[[128 129 145 142 129]
 [129 128 129 143 145]
 [134 128 128 134 150]
 [128 133 151 134 128]
 [145 143 129 128 129]]
->
[[129 145 150 128 129]
 [142 143 134 134 128]
 [145 129 128 151 129]
 [129 128 128 133 143]
 [128 129 134 128 145]]

[[132 132 131 131 131 131 131 132 132 131 132 131 132]
 [137 136 126 131 126 130 132 140 136 133 138 131 135]
 [118 132 141 140 146 137 125 130 109 131 118 134 106]
 [133 129 125 126 124 127 131 130 136 129 133 128 137]
 [127 127 128 127 128 127 127 127 127 127 127 127 127]
 [128 127 129 127 129 128 130 125 131 128 128 129 131]]
->
[[132 135 106 137 127 131]
 [131 131 134 128 127 129]
 [132 138 118 133 127 128]
 [131 133 131 129 127 128]
 [132 136 109 136 127 131]
 [132 140 130 130 127 125]
 [131 132 125 131 127 130]
 [131 130 137 127 127 128]
 [131 126 146 124 128 129]
 [131 131 140 126 127 127]
 [131 126 141 125 128 129]
 [132 136 132 129 127 127]
 [132 137 118 133 127 128]]

[[117 128 118 116 127]
 [130 131 131 132 134]
 [130 131 126 131 133]
 [138 130 130 125 136]
 [104 114 122  99 101]
 [130 135 128 138 140]
 [136 129 132 151 130]
 [139 133 136 135 138]
 [158 121 151 131 126]
 [122 134 125 133 135]
 [133 125 143 138 126]
 [119 122 128 112 119]]
->
[[127 134 133 136 101 140 130 138 126 135 126 119]
 [116 132 131 125  99 138 151 135 131 133 138 112]
 [118 131 126 130 122 128 132 136 151 125 143 128]
 [128 131 131 130 114 135 129 133 121 134 125 122]
 [117 130 130 138 104 130 136 139 158 122 133 119]]

[[126 120 129 121]
 [140 112 135 127]
 [133 115 131 123]
 [140 112 135 127]
 [135 107 132 131]
 [139 110 135 130]
 [124 115 126 113]
 [137 109 133 131]
 [124 116 127 114]
 [129 119 131 122]
 [127 111 128 116]
 [137 103 132 122]]
->
[[121 127 123 127 131 130 113 131 114 122 116 122]
 [129 135 131 135 132 135 126 133 127 131 128 132]
 [120 112 115 112 107 110 115 109 116 119 111 103]
 [126 140 133 140 135 139 124 137 124 129 127 137]]

[[108 109 121 136 120 121 128]
 [112 145 137 132 114 115 130]
 [124 123 121 152 140 115 129]
 [110 112 112 129 116 126 124]
 [117 143 124 137 138 121 108]]
->
[[128 130 129 124 108]
 [121 115 115 126 121]
 [120 114 140 116 138]
 [136 132 152 129 137]
 [121 137 121 112 124]
 [109 145 123 112 143]
 [108 112 124 110 117]]

[[132 108]
 [128  99]
 [147 133]
 [141 126]
 [142 131]
 [138 114]
 [138 112]
 [122 106]
 [137 120]
 [147 116]
 [136 118]]
->
[[108  99 133 126 131 114 112 106 120 116 118]
 [132 128 147 141 142 138 138 122 137 147 136]]

[[138 144 142 146 141 137 136 130 138 133 140 129 139 134 135 144]
 [116 151 132 153 136 129 102 113 124 106 133 113 119 149 119 137]]
->
[[144 137]
 [135 119]
 [134 149]
 [139 119]
 [129 113]
 [140 133]
 [133 106]
 [138 124]
 [130 113]
 [136 102]
 [137 129]
 [141 136]
 [146 153]
 [142 132]
 [144 151]
 [138 116]]

[[128 130 128]
 [105 124 138]
 [108 128 103]
 [133 127 136]
 [127 133 129]]
->
[[128 138 103 136 129]
 [130 124 128 127 133]
 [128 105 108 133 127]]

[[128 127 123 127 125 128 129 123 128]
 [129 123 116 128 121 131 130 120 128]
 [131 124 105 135 121 137 123 121 131]
 [122 130 140 119 138 125 131 134 128]
 [132 130 127 133 122 127 127 123 128]
 [131 128 129 129 120 123 132 120 126]
 [132 131 131 136 124 127 124 129 127]
 [127 127 118 127 126 131 128 122 130]
 [128 129 136 128 130 126 128 132 127]
 [129 125 127 130 127 130 127 131 127]]
->
[[128 128 131 128 128 126 127 130 127 127]
 [123 120 121 134 123 120 129 122 132 131]
 [129 130 123 131 127 132 124 128 128 127]
 [128 131 137 125 127 123 127 131 126 130]
 [125 121 121 138 122 120 124 126 130 127]
 [127 128 135 119 133 129 136 127 128 130]
 [123 116 105 140 127 129 131 118 136 127]
 [127 123 124 130 130 128 131 127 129 125]
 [128 129 131 122 132 131 132 127 128 129]]
---
[[141 129 114 127 142]
 [153 124 125 132 117]
 [115 128 125 129 127]]
->
[[115 128 125 129 127]
 [141 129 114 127 142]
 [153 124 125 132 117]]

[[134 110 126 127 146 133 143 150]
 [128 124 125 131 124 120 120 135]]
->
[[128 124 125 131 124 120 120 135]
 [134 110 126 127 146 133 143 150]]

[[132 139 126 143 138 147 128 102 122 143 150]
 [134 109 139 122 135 106 109 140 144 113 127]
 [102 112 141 135 144 118 109 122 137 151 133]]
->
[[102 112 141 135 144 118 109 122 137 151 133]
 [132 139 126 143 138 147 128 102 122 143 150]
 [134 109 139 122 135 106 109 140 144 113 127]]

[[128 128 128 128 129 127 128 128 127 128 128 128 128 128 128]
 [127 130 126 124 126 126 128 125 126 125 127 124 120 120 100]]
->
[[127 130 126 124 126 126 128 125 126 125 127 124 120 120 100]
 [128 128 128 128 129 127 128 128 127 128 128 128 128 128 128]]

[[131 143 105 117 139 138 139 136 132 147 126 107 117 151 151]
 [125 141 107 110 147 127 127 135 128 141 128 127 120 143 130]]
->
[[125 141 107 110 147 127 127 135 128 141 128 127 120 143 130]
 [131 143 105 117 139 138 139 136 132 147 126 107 117 151 151]]

[[136 111 128 127 122 142 106 134 123 109 127 135 135 151]
 [118 126 126 133 126 131 125 124 130 135 119 129 141 118]]
->
[[118 126 126 133 126 131 125 124 130 135 119 129 141 118]
 [136 111 128 127 122 142 106 134 123 109 127 135 135 151]]

[[136 120 118 129 126 127 131 128 147]
 [134 122 127 107 140 135 125 136 143]]
->
[[134 122 127 107 140 135 125 136 143]
 [136 120 118 129 126 127 131 128 147]]
---
[[126 115 123 143]
 [133 156 131 111]
 [130 146 126 125]
 [127 133 121 136]]
->
[[126 123]
 [133 131]
 [130 126]
 [127 121]]

[[133 131 126 130 133 128 131 139 116 116]
 [121 122 113 140 140 134 134 155 128 129]
 [120 149 142 129 138 123 129 138 139 118]
 [133 130 107 123 120 125 124 123 136 120]
 [131 127 129 133 104 129 129 118 123 118]]
->
[[133 126 133 131 116]
 [121 113 140 134 128]
 [120 142 138 129 139]
 [133 107 120 124 136]
 [131 129 104 129 123]]

[[133 115 132 119 124 122 134 125 120]
 [131 116 131 121 123 125 134 125 123]
 [139  99 136 109 120 116 144 122 113]
 [137 106 133 114 121 118 137 123 116]
 [122 147 123 139 135 135 120 131 137]
 [132 112 130 118 123 120 135 129 117]
 [149 105 132 107 122 116 136 125 107]]
->
[[133 132 124 134 120]
 [131 131 123 134 123]
 [139 136 120 144 113]
 [137 133 121 137 116]
 [122 123 135 120 137]
 [132 130 123 135 117]
 [149 132 122 136 107]]

[[134 133 127 119 139 132]
 [129 135 132 131 120 107]
 [107 137 129 139 139 128]]
->
[[134 127 139]
 [129 132 120]
 [107 129 139]]

[[127 130 146 131 137 129 103 132 135 132 139 133 130 124 120 133]
 [130 124 141 129 130 124 121 135 126 132 134 124 126 128 123 128]
 [127 133 142 127 140 131 100 126 137 134 134 135 127 122 121 132]]
->
[[127 146 137 103 135 139 130 120]
 [130 141 130 121 126 134 126 123]
 [127 142 140 100 137 134 127 121]]

[[137 131 133 142 149 151 122 113 126 141 147]
 [138 137 104 130 147 134 117 121 117 121 117]
 [129 128 113 124 139 144 150 127 130 134 112]]
->
[[137 133 149 122 126 147]
 [138 104 147 117 117 117]
 [129 113 139 150 130 112]]

[[127 127 124 126 126]
 [129 131 118 115 128]
 [107 155 128 126 130]
 [128 127 130 128 122]]
->
[[127 124 126]
 [129 118 128]
 [107 128 130]
 [128 130 122]]

[[123 116 121 123 120 133 127 134 117 120]
 [123 125 129 130 128 125 132 116 128 120]
 [141 129 140 122 124 127 129 136 129 119]
 [121 126 141 122 122 134 125 119 122 123]
 [132 116 124 141 126 122 127 117 140 119]
 [126 122 124 141 139 122 127 137 137 122]
 [121 116 131 125 133 125 134 121 130 138]
 [131 120 122 137 121 120 131 134 157 142]
 [141 123 121 123 122 134 127 120 117 121]]
->
[[123 121 120 127 117]
 [123 129 128 132 128]
 [141 140 124 129 129]
 [121 141 122 125 122]
 [132 124 126 127 140]
 [126 124 139 127 137]
 [121 131 133 134 130]
 [131 122 121 131 157]
 [141 121 122 127 117]]
